M =
[[ 0.1  0.6 -0.5 -0.6  0.4  0.3  0.2  0.1 -0.2 -0.1  0.5  0.1  0.7]
 [-1.9  0.5  1.3  0.4  1.4  0.6  0.2  2.3  0.5  1.1  0.2  0.5 -0.1]
 [ 0.6  0.2  0.4  0.4  1.0  0.9  0.5  0.3  0.6  0.6  0.1  0.5  0.4]
 [ 0.1  0.8  1.8  0.1  0.5  1.0 -1.7  0.2  0.8  0.4  0.5  0.7  2.4]
 [ 0.5  0.7  0.5  0.4  0.3  0.1  0.2  0.5  0.4  0.4  0.6  0.4  0.3]]
The bottom-left entry is 0.5
Find the smallest entry.
-1.9
Find the entry just right of 1.8.
0.1
The entry in the bottom-right corner: 0.3
Find the entry directly below the centre entry.
-1.7
The second entry from the end, reading row by row is 0.4
The entry just right of -1.9: 0.5
The top-right entry -> 0.7
The smallest entry in the first row is -0.6
The top-left entry -> 0.1
Find the largest entry in the first column.
0.6
Find the entry just left of the largest entry.
0.7
Find the third entry on the diagonal from the top-right corner.
0.1
Find the entry directly above the largest entry.
0.4
Find the last entry in the row that holds the smallest entry.
-0.1
Find the 3rd entry, reading row by row.
-0.5
The entry just right of 1.4 -> 0.6
Find the last entry in the row that holds the largest entry.
2.4
The 5th entry, reading row by row -> 0.4
Find the second largest entry.
2.3
Find the centre entry.
0.5
The third entry on the main diagonal is 0.4

Questions about the table below.
1) Which number is the entry just left of -1.9?
2) Which number is the entry just left of 9.4?
3) Which number is the third smallest entry?
4) Which number is the fourth entry in reading order?
((14.9, 3.5, 22.7, 18.2, 0.5, 10.6), (20.4, 3.1, 15.8, 14.3, 2.7, 14.5), (26.5, 9.4, 15.1, 20.8, -5.4, 10.9), (11.7, 22.7, 24.7, 0.4, 0.7, 6.7), (-14.9, -7.2, -1.7, 16.2, 0.1, -1.9), (18.8, -10.2, 10.3, 20.3, 4.6, 19.7), (11.3, 16.5, -6.7, -0.5, -4.7, 6.2))
1) 0.1
2) 26.5
3) -7.2
4) 18.2

B =
-24 102 -248 -89 -291 -241 -185 -363 -323 -327 26 -273 -311 -255
-355 -159 -560 -180 -116 -233 -113 -253 -252 485 -87 -69 -48 -100
-522 -166 -595 -83 -83 -364 -203 -250 -6 130 -310 4 259 10
-415 -39 -403 -30 -177 -254 -345 -248 43 -419 -280 8 332 45
-343 -226 -235 69 -98 193 -374 89 58 -24 -122 101 264 82
-254 -20 -90 -73 -161 -189 -572 105 -7 39 -93 0 358 80
Indices start at 1.
The entry at row 2, column 1 -> -355
The entry directly above -100 -> -255
Give the top-left entry.
A: -24
The entry in the bottom-left corner is -254
Give the entry at row 1, column 3.
A: -248
The top entry of the column that holds the largest entry is -327
Give the entry in the bottom-right corner.
A: 80
Give the entry at row 2, column 2.
A: -159
Give the entry in row 3 and column 1.
A: -522
Give the entry just right of -116.
A: -233
The entry directly below -116 -> -83
Give the largest entry.
A: 485
Give the entry in row 2 and column 3.
A: -560
The entry just left of the smallest entry: -166
The entry just left of -116 -> -180
The entry directly below 4: 8
Give the entry at row 3, column 3.
A: -595
Give the entry directly below -273.
A: -69
The entry directly below -39: -226
The entry just left of -69 -> -87
Give the entry directly above 264.
A: 332
Give the entry just right of -39.
A: -403
The entry just right of the smallest entry: -83
The entry in row 1 and column 2 is 102
The entry directly below -291: -116
The bottom entry of the column that holds the largest entry is 39
The entry directly above -98 -> -177
